One turn or mirror swaps these rows in pairs. Which row does each one swap with?
Dep: [ 2.10  1.16 -1.22 -1.02 -0.95  3.34 -0.69  2.85  0.20 -2.30 -0.19 -0.24
  1.80  1.24  1.53 -1.26  0.75 -2.03 -0.34 -2.07  1.84 -1.55  0.51 -1.61
 -0.69 -0.40 -2.83]
Zoge: [ 0.66 -2.18  0.44  1.23  1.75 -1.38 -2.07 -0.14  0.31  0.99  1.15  2.17
  1.50  1.13  1.12 -0.45  2.09 -1.00  1.17  0.12  0.76 -2.39 -0.09 -1.02
  1.23 -0.67 -2.19]
lebel: [-0.76 -0.17  0.65  0.24 -0.41 -0.41 -0.67  2.11  0.01 -4.05 -1.59 -0.28
  0.63 -0.01  2.00 -0.81  0.44 -0.42  1.59 -0.51  1.05 -3.20  1.76 -0.80
  0.80  0.26 -2.68]
resa: [ 3.57 -1.20  0.84 -2.68  1.60  1.98  0.45 -2.65 -0.74  0.43  0.99  0.37
 -0.01 -0.67  1.41  1.16  0.77 -0.71  3.07 -2.18  0.57  0.10  1.75 -0.17
 -1.11  1.38 -0.53]
bufe: [ 0.63  1.81 -2.45 -0.81 -1.08  0.12  0.44  2.76 -1.19  2.23 -0.88 -0.86
  1.18 -0.20  0.27  0.39  1.30 -0.75 -0.05 -1.58  3.48 -1.42  3.03 -2.54
 -1.18  1.14  1.37]
kozu: [-1.01  1.02 -0.61 -1.09  1.75  0.35 -2.68  0.21 -1.30 -0.21  0.78 -1.24
  0.75 -1.26  0.42 -0.70 -0.76 -3.54 -0.48 -0.79 -0.05  1.38 -0.18 -0.85
 -1.62  2.78  0.94]
zis: [ 1.42  0.58 -0.16 -1.78 -0.05  0.74 -0.54 -3.85  1.83 -0.23 -0.61  1.80
  0.09  0.93  1.94  0.37 -0.20 -0.28  2.75  0.77  1.94  2.17  0.67 -1.45
  0.01 -0.93  1.20]
dagu: [-1.01 -0.98  0.36 -2.98  1.23  1.07 -2.54 -1.74  1.70 -0.55  1.36  1.39
  0.01 -0.44  1.47  1.29  0.88 -0.08 -1.05 -2.52  0.15 -3.03 -0.79 -0.52
 -0.74 -1.43  0.19]
tor: [ 2.01  0.38  0.88 -0.90  1.49  0.78 -1.43 -1.52 -1.19 -1.89 -0.80  0.33
  0.42  2.37  1.49 -0.87 -1.79 -0.68 -0.10 -2.27  1.03 -3.22  1.13 -1.53
  1.71 -0.77 -2.32]
Zir: [ 1.17 -0.28  0.93  0.26 -0.43 -0.72  2.53  1.18 -0.21 -1.89 -0.65 -1.20
  1.04 -0.98  0.53 -0.91 -0.14 -0.07  1.51  1.64  0.62  2.39  0.25  0.36
 -1.25  0.60  2.15]
domib: [ 0.56 -1.19  0.42 -2.20  1.86  2.04  1.56 -0.40 -1.28 -1.02  1.73  0.44
  2.12 -1.82  1.78 -0.53  1.14  1.35  1.23  1.13 -0.02 -1.44  1.18 -1.06
 -0.08  0.91 -0.66]
buz: [-0.38  1.87  0.61 -0.93 -0.29  1.59 -1.26  1.21  0.28  2.87 -0.68  0.39
 -1.84  1.83  0.15  2.29 -2.03 -1.54  2.20 -2.99  0.88  1.93  0.60 -0.17
 -2.13 -1.39  1.21]
Gon: [ 0.29 -1.52  1.25 -0.40  1.96  0.32  0.79  0.48  0.72  2.98  0.04  0.06
  0.23 -0.88 -1.04 -0.91  1.33 -1.33  2.07 -2.18  1.31 -0.30  1.68  1.52
  0.43  1.44  2.55]
vos: [ 2.81 -0.41 -0.08 -0.76 -2.17  0.81  1.85  0.74 -1.66  1.26 -2.29 -0.26
  1.98 -0.97  1.07 -0.38  1.47 -0.90  1.17  0.27  0.25  0.87  0.00  0.65
 -1.54  0.84  2.50]
Nus: [-0.29  0.54 -0.84 -0.77 -1.48  1.46  2.81 -0.77 -2.37 -3.04 -1.65  0.00
  1.24 -1.04  1.43  0.83 -0.48  1.59  0.05 -0.26  0.48 -0.59  0.26 -0.90
 -1.32 -1.40  1.12]
rasev: [-1.85  0.53 -0.24 -0.22 -1.41 -0.24  1.13  1.16 -1.46 -0.13 -0.21 -1.76
 -0.62 -1.79  0.28 -0.09 -2.40  0.93 -1.33 -1.88  1.41  0.50  0.41 -1.53
 -0.74 -2.33  2.66]
Parel: [ 1.47  0.34  0.44 -2.15  0.33  3.91 -0.96 -1.17  0.13  1.17 -0.04  0.74
  1.69  0.30 -0.44  3.87 -0.06 -0.78  0.26 -1.53 -0.01 -0.04  1.38 -1.11
  1.15 -1.02  1.01]
rufiz: [ 1.71  0.10  0.32  0.82 -0.43 -1.08 -0.83  3.26  0.97 -1.15  0.06  0.50
  0.85 -4.04  1.31 -0.08  0.92  0.31  1.90 -2.57  4.37 -1.52 -0.37 -0.01
 -0.33 -0.97 -0.20]
zev: [ 0.57 -0.30  0.56 -0.70  2.08 -0.59 -0.93 -4.69 -0.75  1.42 -0.20  0.47
  0.74  0.23  0.65  1.84  1.05 -0.75 -0.26 -0.59  1.07  1.76  0.90 -0.36
 -2.24 -1.21  1.07]
tobi: [-2.42 -0.46  0.42  0.01  0.00 -3.84 -1.98  0.50  0.82 -0.31  0.66 -0.31
 -0.19  0.38 -0.72  0.47  0.33 -2.45  1.47 -2.94  1.17  1.77  0.61 -0.89
  0.41 -0.60 -0.58]
Tero: [ 0.05  0.50  0.27 -1.54 -0.26  1.64 -0.09  4.00  1.27  1.25  0.01  0.33
  1.21 -3.15 -0.13 -1.21 -0.09 -0.10  0.34 -2.55  1.30 -1.92  0.46 -0.06
 -2.97 -1.05  2.61]
tapom: [-0.36  0.71  0.32  0.50  0.00 -0.62 -0.83 -0.26 -1.61 -0.74 -0.37  0.21
  1.32 -2.57  1.41 -3.74 -1.49 -1.44  0.23 -1.51  0.71  2.74 -0.57 -1.56
 -2.76 -1.05  1.22]
pafim: [ 1.04  1.76 -0.27  1.09  1.06 -0.51  1.01  1.72 -0.48  2.34 -1.06 -0.15
  2.26 -0.11 -2.20 -2.48 -0.97 -1.82  0.66 -1.28  2.96 -2.42  0.97 -0.57
 -2.06 -1.39  1.60]
ronus: [-0.33 -0.45 -0.48 -1.99  0.83 -1.04 -2.73 -1.41 -0.23 -0.17  0.76  0.47
  1.66  3.03  0.09  0.34  2.99 -1.63  2.34 -0.47  3.58  0.45  1.65 -1.14
 -0.04 -0.86 -1.16]
vun: [-0.23  0.07 -0.16  0.09 -1.48  0.89 -0.63  4.21 -0.61  1.55 -0.25 -0.40
  0.58 -1.04 -0.19 -1.62 -0.51 -0.62  4.23 -0.92  1.16  1.37  0.54 -0.61
 -3.39 -0.72 -1.02]
sek: [-0.34  1.89 -0.75 -2.55 -1.75  1.34  0.23 -0.26  1.09 -2.44 -1.95  0.06
  2.49 -0.92  1.35  0.87 -1.40 -1.79 -1.73 -0.31  2.59 -0.91  2.13 -0.53
 -0.63 -2.21 -1.24]
bobus: [ 2.46 -0.33  1.74  0.03  1.14  0.51  1.11  2.08  3.37  2.00  0.14  0.65
  2.03 -1.24  0.99 -0.36  0.96 -0.92  2.50 -0.76  0.54 -2.53  2.15  0.59
 -1.95 -0.35  1.33]
vigul: [-1.22  0.49 -0.31 -0.47  0.36  0.31  0.34  1.19 -2.21 -4.48 -0.04  0.09
  1.95 -0.56  0.50  2.92  0.45  0.36  0.71 -3.33  1.16  0.58  0.50 -0.94
 -0.33 -1.61 -0.06]
Vus: [-1.14  0.05  0.14 -1.38  0.65  0.25 -0.82 -0.67  0.77  3.88  1.23  0.96
  0.53 -0.80  1.20 -3.51 -0.39 -0.24  0.44  0.23  1.55  1.77  0.84 -1.57
 -1.22 -0.80  1.56]
San: [ 2.51  0.18 -0.13 -2.70  1.12  3.01  0.44 -2.96  0.71  1.18 -0.49 -0.46
  0.04 -2.44 -0.54  1.02 -0.14 -0.47  2.49 -2.43  0.40 -1.28 -0.06 -0.36
 -1.06 -0.74 -1.71]
zof: [-0.95 -2.00 -0.58 -2.28  0.14 -0.22 -2.44 -1.48 -0.75 -1.58  0.89  0.78
  0.30  1.45  1.45  0.93  1.66 -0.36  2.52 -1.93  0.82  0.36 -0.73 -1.32
  0.35 -0.81 -3.15]
vuguz: [ 0.24  0.47 -0.76  0.62  0.02 -1.06 -1.10  0.07 -0.49 -0.10  0.33 -1.46
  0.59 -3.29 -1.00 -2.33 -0.22 -0.75 -0.42 -2.84  0.17  0.92 -2.14 -2.17
 -1.11 -0.01  1.41]
bag: [ 0.99  2.00  0.37 -2.44 -0.27  0.33 -1.47  0.15  1.84  0.22 -0.60 -0.83
 -1.53 -0.32  1.48 -0.35 -2.41 -2.62 -2.79 -1.75  1.71  0.67  0.73 -1.27
 -0.57  0.94  1.43]
Ligas: [-0.22  0.85  0.35  0.78  0.14  0.24  0.81  4.99 -0.21 -0.14 -0.03 -0.71
 -0.39 -1.26  1.22 -1.51 -1.41  0.25  0.00 -2.29  1.65 -2.51  0.84 -1.53
 -1.13  0.28 -2.59]
vov: [ 1.12  0.56 -0.34 -0.43  2.27 -0.39 -0.34 -2.91 -0.81 -0.63  0.19  0.77
  0.98  2.04 -0.30  0.46  0.01 -0.97  0.22 -1.11  1.59 -4.67 -0.06 -1.65
  0.48 -0.78 -0.64]
zer: [ 0.50  0.56 -0.79 -0.60 -2.53  0.30 -0.78 -4.84  0.20 -0.92  0.24 -0.13
  0.17  0.30  2.29 -0.43  0.81 -0.66  0.37 -0.02  1.19  0.39  1.08 -1.35
 -1.86 -1.39  0.78]
Nalug: [ 0.84  0.52  0.09  1.27  1.28 -0.49 -1.03  2.57 -0.56  0.64 -0.92  1.36
 -2.39 -0.43  2.30  0.44 -1.41  0.58  0.52 -3.18  0.51  2.25 -0.89 -1.92
 -3.17  0.34 -0.14]
Naz: [ 1.50  1.06  0.23 -0.59 -1.34  1.26  0.00  5.58  1.61 -1.97 -0.09  0.16
  1.19  0.85 -0.38  1.10 -0.01 -0.94  1.44 -1.26  0.40 -0.93  1.62 -1.22
 -2.09 -0.14  0.98]
daf: [-0.95 -1.28 -0.21 -1.89  0.04 -1.46 -1.38 -0.14  2.06 -0.58 -1.36  2.40
 -0.84  2.12  1.71  1.93 -0.42 -0.18  0.17 -2.17  1.77 -0.26 -0.40 -0.69
 -1.02 -4.31 -0.62]
zudof: [ 0.66  0.74  0.28 -2.41  1.64  2.48  0.05  0.13  0.92 -2.73 -0.51  0.67
  1.27  0.07  0.89  1.15  0.95 -1.17  0.51 -3.96  1.73  2.33  2.12 -0.13
 -1.87 -0.56 -3.10]
datut: [ 0.16 -0.34  0.29 -0.50  1.75  0.74 -2.61  0.02  2.01  2.17  0.02  2.37
  1.28  0.66  0.84  0.93  0.59 -1.38 -0.36 -3.16  2.39 -0.86  0.92 -1.36
  0.79 -1.65 -3.94]
bemak: [ 2.01  0.24  0.39  2.22  0.27  1.34  1.51  0.81  0.68  1.37 -0.14  1.21
  0.41 -1.33  0.44  0.06 -1.16  1.11  3.39 -0.27 -0.08 -2.95  0.71 -0.33
 -0.72 -0.84 -2.63]
volo: [-0.01  0.94  0.03 -1.04 -0.13 -2.65 -0.52  4.99  0.64 -1.91 -0.13 -0.09
  0.01 -0.35  1.76 -0.24 -2.36 -1.01  2.04 -2.82  1.71 -0.32  1.86 -1.25
  0.47  0.01  0.47]
lum: [-1.63  0.37 -0.86 -0.30  1.01  0.41 -0.90 -1.81 -1.46  1.09 -1.74  0.17
  0.94  1.06  1.23  2.35  0.15 -1.47 -2.21  0.92  0.61 -2.18  0.48 -0.61
 -1.62 -1.88 -2.08]
kula: [ 1.01 -1.98  0.73  2.62  1.12 -0.62  1.84  1.66  0.04  0.38 -0.40  0.06
  2.51 -0.10  0.39 -1.04  0.73 -0.35  3.45 -1.59  0.14  1.95  0.72  0.96
 -1.22 -0.92  0.66]
buta: [ 0.92  0.60 -0.10 -0.43 -1.48  1.17 -0.77 -1.55  0.83  3.16  0.17  0.63
  0.18  1.81 -0.75  1.30  0.55 -1.20 -0.17 -1.35  0.65  2.45  1.38 -0.56
 -1.02  0.00  2.89]
zot: [ 0.37  1.53  0.29 -1.23  0.03  1.66  0.30  2.22 -0.29 -0.65 -2.34  1.37
  0.63 -1.54  0.72  1.86 -1.52 -1.01  5.66 -0.94  0.41 -1.44  1.08 -1.03
 -0.73 -0.67 -1.99]
giz: [ 0.29 -0.59  0.88  1.04 -0.31 -1.03 -2.72  1.59  2.43  3.59 -2.12  1.85
 -0.08  0.80  0.65 -0.42  0.57 -1.79  2.42 -1.46  2.60 -0.04  2.32 -0.03
 -0.25 -1.38 -0.86]
kezal: [ 2.52 -0.58 -0.29  0.45 -1.27 -1.76 -0.96  1.85  0.56  2.69 -0.37  0.58
 -0.99 -0.04  1.36  3.17 -0.77 -0.48 -1.17 -0.76  1.21 -0.86  0.71 -1.07
 -0.53  0.79  2.01]
ramo: [-2.31  1.46 -0.02  0.55  1.31  1.77 -0.93 -2.51 -0.14 -2.35 -0.46  1.45
  0.84 -2.18  1.60 -1.92 -1.17 -0.13  2.00 -0.38  0.82 -2.27  0.56 -1.90
 -0.03 -1.21  0.69]
Kup: [-0.66  0.48 -0.46 -0.79  0.75  0.58  0.30  4.35 -0.77 -3.71 -0.69  0.18
  1.24 -0.90  1.28  1.36 -0.51 -0.10  3.46 -1.88  1.32 -0.32  0.98 -0.75
 -0.70 -0.69 -2.62]
nifu: [ 0.01 -0.28  0.60  1.16  0.23 -0.67 -1.01  1.75 -1.56  1.67 -0.99 -0.61
  0.06  0.43 -1.57 -0.39  0.66 -3.10  1.85 -1.40  2.92  1.58  1.37  0.81
 -1.30  0.63  3.14]
dudar: [ 0.42  1.22  1.98 -1.67  0.28  1.36 -3.25 -0.32  2.89  0.16 -0.06  0.01
 -1.18  0.11  1.36 -0.25 -0.60 -2.92  0.65 -1.17  1.49 -1.49 -1.54  1.39
 -0.14 -0.35 -2.39]
Luvoz: [ 2.19  0.24  0.04  0.03  1.53  1.33 -0.21  4.45  0.16  0.84 -0.31 -0.52
  1.47  0.30  0.61 -1.48 -0.49 -1.60 -1.55 -0.51  2.16  1.10  0.70 -0.84
 -2.99 -0.11  2.34]
pez: [ 0.47 -0.52 -1.64 -2.11  2.17  0.67  0.44 -1.62 -1.53  1.11 -0.65  0.68
  0.29 -3.81  1.87  1.65 -0.69 -0.06  3.00 -1.76  3.49 -0.42  1.80 -0.37
 -2.64 -0.80 -0.29]
nusum: [ 1.34  0.42 -0.36 -1.13 -0.24  1.04 -0.35  2.71 -0.40 -1.34 -0.38  0.24
  0.83 -0.80  2.14  5.29  0.35 -0.77  1.25 -0.02  3.12 -2.46  1.09 -0.82
 -1.76 -1.29 -0.53]
Mib: [ 0.33 -0.11  1.36 -0.92  1.81 -0.56 -2.39  0.65  2.33 -0.09 -0.56  2.13
  1.21  0.48  1.43  3.02 -2.01 -2.11  2.19 -1.06  0.57 -0.12  2.00  0.61
 -0.06 -2.99 -2.34]
ter: [-1.21 -0.24  0.18 -0.43  0.93 -1.14 -3.19  1.54  1.83  2.01  0.17  1.25
 -1.46  2.06  0.86  1.50 -0.77 -1.90  2.47 -2.64  1.62  2.25  0.49 -0.59
 -0.78 -1.47 -1.42]
poki: [-1.82  1.22 -0.32 -2.01 -1.18 -1.17 -2.52  2.29  0.78  0.59 -0.88 -0.62
 -0.32  1.40  1.51  1.29 -0.62 -3.42 -1.51 -1.15  3.62  0.72 -0.41 -0.61
 -1.26 -1.65  0.81]
guvur: [ 3.25 -0.06  1.32  1.21 -0.49  1.86 -0.08  0.87 -1.31  1.96 -1.46  1.55
  0.46  0.87 -1.43  0.75  1.59  1.13  2.09  0.20  0.53 -0.99  1.20  0.44
 -1.87  0.87  0.19]
Pibi: [-0.80  0.39 -0.65 -0.41 -0.21 -1.40 -0.60 -0.37  1.63  0.39  0.26  0.51
  1.40  1.09 -0.43 -3.56  0.47 -1.45 -0.19 -3.09  1.59  0.46 -0.07 -1.08
  2.51 -0.20 -1.40]
vukib: [ 2.71 -0.08  1.26  2.55  0.52 -0.78 -0.47  2.45 -0.44  2.41 -0.87  0.17
  1.69 -0.32 -1.10 -1.92 -1.58 -0.75  0.59 -2.59  2.71 -0.38  2.68 -0.34
 -1.20 -2.09  0.16]
gazon: [ 1.50 -1.06 -0.78 -2.17  2.63  1.29 -0.53 -2.15  0.43 -1.71  0.30  0.98
 -0.45  1.32  3.33  1.24 -0.35  0.51 -0.98 -1.06  3.11 -1.37  0.97 -1.73
 -1.60 -2.55 -0.75]
mifin: [-0.69  0.64 -0.14 -0.52  0.84  1.80 -0.84 -2.79 -2.59 -3.25 -1.58  0.95
 -0.23  0.35  1.64  1.42 -0.53 -1.01  3.19 -0.19  2.50 -2.20  0.95 -0.95
 -0.59 -1.40 -0.29]
Rin: [-0.09  0.65  0.16  0.30  0.14 -0.31  0.11  3.47 -2.63  0.43 -1.78 -0.31
 -0.07  0.48  1.25 -1.13 -0.71 -0.04  3.59  1.96  1.61 -1.36 -0.04 -0.68
 -3.19 -0.90 -0.30]
mepez: [ 2.92 -0.49  0.27 -0.30  1.04  0.63  0.57  0.30  0.27 -1.00 -1.26  1.22
  1.52 -4.06  1.56  3.49 -0.69  0.08 -1.25 -1.07  2.27 -0.53  1.47 -0.48
 -1.33 -1.54  0.14]
masem: [ 2.89  0.48  0.03 -1.89  0.55  1.04 -0.89  1.26 -1.49  1.28  0.34  0.32
  2.70 -0.05  0.49  2.69  0.36 -2.62  1.08 -0.59  2.19 -0.79  1.42  0.37
 -3.14  2.01  2.18]
suf: [-1.46  0.66 -0.82 -2.06 -0.13 -1.63 -0.94 -2.17 -2.14 -1.16 -0.39  0.03
  0.68 -0.26  2.77  0.12 -2.08 -1.43 -0.69 -0.82  3.44 -1.00 -0.10 -0.65
 -3.65 -1.47  1.06]
nulip: [-1.27  0.30  0.42 -1.49  1.09 -1.66 -0.75 -1.20  2.44 -1.73 -0.50  1.10
  1.10  0.11  3.42 -2.91 -0.04 -0.87 -0.19 -1.40  0.76 -2.51 -0.73 -1.71
  0.36 -1.38  0.83]
zim: [ 1.72 -2.16 -0.76  1.66 -0.06 -0.77 -0.96  1.30  0.44  2.74  0.00  0.71
 -1.41  0.82  2.09  0.36  0.24 -0.23 -0.76 -2.34  2.75 -0.38 -0.62 -0.39
 -2.22 -2.93 -1.89]
bel: [-1.43  1.11 -0.14 -0.84 -1.58 -0.56 -0.81 -2.35 -1.09 -1.99 -1.45  0.55
  0.22  1.60 -0.10 -3.34  0.69  0.82 -0.55 -1.41  2.93 -0.03  0.66 -1.08
 -0.59 -1.51 -0.59]
tela: [-0.21  0.80 -0.43 -0.66  0.43  1.34 -0.37 -2.40  0.97 -1.53 -0.13  0.65
 -0.08  2.67  2.81 -2.26 -1.10 -0.80  4.07 -1.92  0.22  0.28  0.51 -1.79
  0.34 -0.46 -0.42]
dini: [ 1.36  2.76 -0.40 -1.85  0.09  1.54  1.71  0.82 -2.53 -1.03 -1.55 -1.18
  1.24 -1.27  1.11 -1.37 -0.48 -0.35  1.39 -0.52  1.01  0.35  1.19 -1.86
 -2.45  1.54  2.66]
vit: [-0.33  0.95 -0.26 -0.80 -0.68  0.55  0.94  2.59  0.70  1.04 -0.48 -0.04
  0.56  0.03  0.97 -4.50 -0.61 -0.98  2.82 -0.21  2.88 -2.51  1.99 -0.77
 -0.95 -1.06 -1.81]

Naz swaps with daf
zudof swaps with Nalug
tor swaps with vukib
guvur swaps with bel
bag swaps with mepez
buz swaps with vigul
Zir swaps with zis
tela swaps with kula
tapom swaps with resa
pafim swaps with vov
tobi swaps with zot
nifu swaps with mifin
dudar swaps with rufiz
vuguz swaps with San
lebel swaps with giz
Tero swaps with dagu
Pibi swaps with bemak
buta swaps with Nus
pez swaps with kozu
gazon swaps with Luvoz
Kup swaps with ter
ramo swaps with Gon

